128 stands for zero in the data rows.
Some points:
[ 98 140  89  72 115 130 178 202 104  82 114 164 169  93 132 106 117 125
 110 111 143 182 108  62  86  56  71 139 123 117 142  73  98 146 190 173
  82 105 119 170 122 140 118 114  78 116  87 164]
[129 118  75 123 121 131 102 164 115 111  77 119 133 116 106  86 118 157
 113 128 161 144 118 112 133  87  76 137 145 117 124 118 126  65 119 103
 154 146 118 139 150 186 136 104  80 147 113 119]
[149 114  98  87  85 168 167 140  97 122 109 109 108 143 151 110  69 137
 131 148 155 129 127 110  74  80 118 191 137  89 110 150 126 121 157 142
 139  91  96 144 194 131 127 124  87 116 119 162]
[ 73  66  59  65  85 125 122 137 130 147 157 177 192 187 155 158 178 195
 168 155 160 142 126 118 109  96  89  91  86  87  60  73  88  93 100  87
 104 120 143 133 163 149 137 138 164 155 159 163]
[153  88  95 139 162 125  98 145 152 122 104 116 171 132  97 119 154 115
  96  87 130 145 107 119 169 162 113 112 151 161 116  82 116 151 127  73
 140 191 135 116 144 190 173  91 100 154 115  93]
[ 95  92 110 126 102 134 133 123 123 166 186 152 153 159 161 157 143 150
 139 121  76  95  89 105  75  67  68  98 111 120 159 179 177 129 155 162
 193 172 154 169 118 114 101 130 123 103  83  52]
[138 160 169 125 119 171 160 119  86  97 111  72  85  94 120 109 105 134
 143 165 157 107 178 138 144 131 144 155 132 119 130 128 118  78 114 151
 109  80 119 110 120 112 117 150 147 127 138 167]
[116 120 129  67  40 140 206 141  96 103 193 190 147 157 163 176 123  98
 113 147 149  94 101  88  72  82 128 153 140 110 128 141 124 170 221 214
 120 113 165 181 163 104 132 173 101  36  65 152]
[ 92 149 140  87 114 126 149 121  94 115 159 119 109 105 148 144  92 147
 153 130  87 122 157 159  93  89 139 164 107  94 133 154 138 124 133 155
 123  86 118 156 125  98 134 125 141 112 105 151]
[162  92  66 114 108 172 111 122 152 182 139 126 161 168 101 110 164 155
  94 103 124  88 107 103  93 105  91 164 193 116  94 134 152 151 116 120
 178 173 143  97 170 173 141  80  96 135 105  49]
[121 133  98  52 119 160 207 168 132  90 102 129 139 130 156 128  85  70
 142 154 156 177 128  98  99 127 166 147 141 116 109  93 146 166 179 163
 111  89 120 155 139 139 126  94 109  77 134 161]
[ 60 161 188 145  81 118 155 129  75 130 145 145  98  37 109 125 138 127
 128 125 121 115 132 149 160 113  82  80  95 147 183 163 111  83 140 134
 128 111 136 150  93  68 125 192 161 142 106 171]
[102 112 156 136 147 115  95 109 143 163 157 144 126 151 138 143 129 145
 114 121  95 103  94 114 129 145 148 135  93 111 145 112 139 130 140 144
 131 150 163 143 121 138 125 135 136 120  92  85]
[147 152  64  82 135 158 136 146 111 100  69  91 123 133 136  70  61 116
 153 155 158 174 175 113  82  67 127 189 122  89 103 130 140 104 140 156
 119  73  48 147 141 195 124  78  82 158 144 187]
[100 159 163 134 101 124 152 135  77  74 153 149 119  94 128 152 165 120
 112 117 160 129  69 110 151 140 109  81 131 173 163 106 115 142 156 149
 121 103 148 152 107  85 130 157 138  87 114 161]
[103 167 127 125 141 127 149 126 100 111 140 121 110  94 173 123 107 111
 156 147  77 148 155 134 120  81 160 139 116 113 137 153 113 102 132 154
 116 100 115 153 130 112 114 125 142 122 106 166]
[ 94 154 143 121 139 127 134 147 140 106 131 133 136 142 156 140 110 102
 133 112  72 140 144 155 143 103 158 106 112 132 152 114 115 142 117 153
  98  92 110 143 117 129 124 109 120 114 117 110]
[125 134 130 136 112 131 134 123  99 138 148 128 108 125 152 126 116 129
 139 112 107 111 146 142 105 129 154 122 116 118 131 135 138 147 141 129
 113 122 131 150 130 121 117 121 137 109 135 123]
[ 70 170 149 110 106 154 182 113  74 145 181 148  82 106 162 121  71 103
 193 157  65 122 178 161  96  81 156 163  99  97 137 151 127 105 161 170
 120  75 110 188 137  67  93 155 153  87  89 150]
[ 82 155 219 141 105  93 134 123 131 115 167 147  96  89 126 140 178 128
 124 138 120 113  98 146 167 193 114  56  94 172 183 152 130 126 129 111
 107 147 169 114  68  68 117 174 141 121 114 141]
[157 125 135 134 126 142 135  89 118 140 130 164 131 155 103 150 143 127
  84 120 144  94 133 138 143 171 122 155 181 142 104 129 125 129 109 107
 167 138 190 141 181 124 138 114  97 130 129  78]
[103 154 195 160 116  98 144 125 143 107 131 160 137 100 118 185 138  92
 104 131 111 156  60 136 144 177 154  78 115 196 138  90 113 171 143 112
  77 106 152 132  78 108 116 147 141  98 109 145]
[243 156 166 172 149 128 120 139 107  83  49  88 116 118  59 106 144 134
  78 131 245 180 111 121 210 231 150 140 193 175  79  84 102 125 106  50
  80 105 106  44 113 168 189 138 118 160 207 167]
[175  62  80 140 119 141 107 105 139 193 144 141 148 189 112 148 163 188
 119 109 115  55 130  96 113  74  65 157 163 109 112 183 175 151 123 143
 238 171 147  87 166 157  83  97 107 155 137  59]
[172  84 128 182 159 148  90  62 131 170 140  84  81 128  83 118 118 161
 135 114 108 126 174 176 171 162 118 166 150 112 107 162 137  86  55  83
 190 180 138  75 143 165 111 142 153 172 192  85]
[ 83 115 141 151 185 112  95 103 177 181 178 169 148 165 145 150 157 120
 151 119  48  90  96 142 108 129 120  42 105 123 156 151 167 174 122 132
 149 202 157 112  96  93 130 110 135 131 119  52]
[141 151 125 108 120 140 125 124 129 114 152 145 117 127 161 125 132 125
 134 135 103 121 137 167 119 125 127 150 131 117 135 144 113 127 136 135
 128 118 140 135 144 122 109 127 126 113 126 114]
[111 131  98 146 124 116 139 157 145 112 137 161 156 118  99 145 149 116
  90  94 171 123  75  76 166 158  98  69 141 167 137  91 118 148 148 105
 130 158 178 146 100 134 157 134 118 129 109 117]
[162 129  83 153 196 133  71 133 180 112  63 100 172 150 137  67  90 144
 128 118 119 157 154 141 118 110 133 135 153 119 106 108 172 143 107 122
 122 130  52  81 121 184 118  72 115 192 180 127]
[104 124 165 154 130  91 101 128  96 103 127 131 118  47  74 126 138 137
 121 146 154 141 119 138 188 148 104  96 136 154 180 129 104  92 112  95
  95 136 125 113  50  84 143 167 146 145 136 159]
[ 94  72  93 101  84 132 163 182 170 163 162 191 196 172 157 179 184 112
  82 100 153 136  86  60 101 165 124  76 113 140  88  79 115 209 222 163
 107 138 206 182 151  96 124 161  92  62  93 128]
[123  69  92  82  82 146 136 103 129 166 172 150 150 193 188 162 149 154
 144 148 144 110 141 102  87  89 113 148 120  71  80 111  84  85 121 148
 150 115 137 140 156 139 144 142 141 104 165 157]
[ 78 120 156 190 150  71  80 120 176 128 120 139 125  94 104 132 175 148
 110 127 152 124  71 108 194 168  92  37  73 190 174 134 136 142  83 115
 134 201 157  97  60  94 133 124 126 132 143 111]
[189 137 116 124 151 139 106 122 145  86  67  92 147 134  98  90 133 112
 113 131 163 190 120 124 147 134 157 142 154 132  90  76 134 150 119 100
 113 116  86  99 141 153 137  91 126 168 166 132]
[151 143 134 132 139 127 133 134 166 134 118 144 160 129 137 138 142 111
 112 118 122 128 122 131 158 165 160 135 132 159 146 108 132 145 100  82
 109 132 135 130 124 128 142 121 129 122 124  94]
[143 170 126 189 211 106  61 107 154 148  99 107 142  90  69  66 127 178
 128  47  45 161 153 117 124 169 171  90  67 179 255 163 110 103 173 173
  91 103 158 184  74  20 105 174 159  71  63 151]
[163 170 125 110  89 158 144 138  96 127  98  52  90 158 152 100  51 104
 173 171 151 103 180 149  95 104 153 230 147  63 109 192 128  36 112 161
 152  72  70 125 180 165 131 130 109 126 139 195]
[132 201 164 142 169 161 126 125 110 111 105  54  38  46 101  60  47 112
 224 160 115 174 242 240 147 102 184 175 107  57 148 136 106  48  66 119
  84  74  30 113  96  77 106 154 179 189 157 190]
[104 127 142 109  47 157 115 110  56 130 176 179 108 101 123 168 162 177
 109 120 157  42 101  64  92  61  54 153 133 116 150 217 100  77 163 159
 185 151 149 170 144 113 112 165 123  80 106 148]
[ 61 165 171  98  60  70 164 160  71  65 137 188 152 108 176 255 220 105
 142 213 205 158 101 133 180 160  86  55 119 150  91  11  94 178  96  51
  48  94  96  87  78 114 158 161 166 183 201 210]
[ 87 106  79 151 142 111  87 133 150 170 132 133 157 130 125  93 148 184
 156  92 119 119 113 100 119  74  78 116 114 120 145 174 159 124 133 140
 187 169 135 120 130 157 136  93 104 170 129  76]
[125 147  94  95 106 119 155 127 108 127 139 131 138 127 157 114  83 130
 108 133 108 105 130 135  85  99 117 142 124 106 119 133 138 132 147 143
 131 114 128 157 158 144 123 163 132 103 112 112]
[106 120 186 200 123 106  92 143 120 125 111 132 123  78  64 108 160 151
 100 146 184 128 111 120 195 204 100  80 135 167 157 139 108 114  88  82
 138 168 126  91  84 135 162 149 136 140 157 146]
[113 100 104 118 162 132  89 145 131 147 114 137 124 131 147 107 119 120
 144 116  98 126 140 121 131  91 104 126 120  96 138 134 147 118 121 119
 158 118 125 126 150 165 132 111 121 136  99 102]
[149 133 197 175 121 141 135  65  90 124 172 131  68  88  84 140 166 128
 115 121 125 110 164 194 185 195 139 127 131 137 150 151 105 101  87 106
  98 136 177 144 113  59 111 185 204 153 129 105]
[156 127 127 120 127 115 187 139 161 124 128 104 101 205 183 143  89  91
 163 177  95 129 138 126  76 120 178 174 141  93 103 120 150 155 164 169
 149 107  85 111 164 132 112  96 114 101 129 144]
[156 139 115  97 130 122 135 146 145 135 106 133 124 135 127 126 115 129
 115 119 134 135 136 112 117 116 126 157 154 149 103  97 120 153 144 151
  91 134 119 158 150 148 128 108 109 141 136  95]
[203 163 191 145  97 151 156  85 115 139  93  58  58 172 150 114  53  75
 155 166 128 128 179 174 146 184 220 203 168  95  96 159 104  88  83 105
 139  78 101  91 150 117 138 145 155 124 171 165]
[135 131 106 125 134 113 103 152 131 130 126 156 128 115 136 125 121 121
 127 108 128 145 121 132 141 135 127 126 125 145 123  97 137 113 130 135
 121 120 114 129 134 145 131  89 138 135 109 111]
[132 133 161 125 115 130 129 113 125 127 158 127 134 136 140 128 133  96
 142 131 103 112 145 126 114 127 154 146 129 134 128 124 146 156 112 119
 142 126 154 153 146 136 140 143 136 116 112 124]
There is one direction along which these points spread out most. Take the direction at right angles to it along which they spread out most. Go by this last direction. How many in every 100 of the points above lie lower along it than each point below? Answers are rounded to whole numbers. More than half of the points above lie lower than the first one.
[ 95  84 122 130 186 114 113 122 189 186 174 131 152 205 189 144 115 129
 177 115  24  82 135 159  88  94 171  86 104 114 121 176 194 168  92 165
 171 194 128 122 123 102  94  85 134 138 108  55] 86
[ 65 151 154 115 133 101 154 116 124 137 137 144 115 137 154 123 110  86
 143  97  83 118 146 161 109 114 151 136 117 103 117 124 132 120 145 146
  77 103 103 168 111  93 109 125 148 112 101 134] 46
[153 119 135 111 125 140 160 105 107 151 151 125 108 148 128 152 126 133
 104 114 119 116 126 141 118 109 130 143 146 137 134 142 136 133 123 122
 127 144 139 143 162 138 135 148 156 115 133 130] 60
[137  96 116 129 138 107  88 165 153 115 111 123 155 115  53 118 157 132
  64  96 178 144 107  85 131 165 124  89 137 164 133 104  98 143 176 114
 123 149 161 114 133 135 132 142 118 119 125 100] 40
[130 109  63 110 172 107  91 119 167 121 101 120 193 130 153 113 117 140
 165 115 131 178 141 139 128 124 139 132 118 119 110  71 119 146 116 103
  94 132  68 110 131 205 136  73 122 179 153 136] 36
[212 150 134 160 175 108 107 147 162  63   0  58 136 148  84  90 133 104
  98 136 176 202 125  91 135 205 180 108 139 183 121  82  89 191 165  96
  74  91 103  92  87 122 135 135 101 107 155 166] 6
[141  82 133 182 124 112 105 109 173 138 115 175 144 129  57 168 209 140
  37 106 192  89  65  93 188 216  65  65 142 208 126 135 150 182 136  83
 163 245 213  61 110 132 164 117 119 117 145  87] 34
[189 119  75 139 141 129 117 127 129 126 100  95 125 106  81 108 128 150
 102 138 162 137 136 126 133 114 126 167 142 108 116 129 131 118  99  94
 145 115 105  98 157 172 139  92  98 148 163 109] 34
[133 107 103 127 180 133  98 122 157 141 140  86 119 144 132 108 108 145
 163 102  85 107 142 147 116  98 130 147 109 121  95 173 149 103  85 135
 173 145 108  89 131 156 127 121 127 160 135 104] 46
[165 128 168 140 163 155 139 111 150 135 124  89  89 148 156 144 112  73
 143 159  98 120 137 194 128 167 217 154 121 125 100 129 148 170 109 138
 118  96 125 122  96  93 112 130 146 147 167 145] 22
[183 131 133 141 130 155 133 115 112 127 120  81 103 127 112 120 120 129
 132 141 180 123 154 134 122 136 122 162 147 112 103 156 143 127 102 120
 126 122 127  92 153 152 119 116 142 143 143 135] 32
[ 73 124 139 139 170  92 104 132 169 156 135 149 148 103 159 130 132 126
 147 122  90 135 103 126 127 112 139  95  92 128 167 147 133  94  93 151
 135 153 122 143 117 144 120 128 138 129  83 107] 50
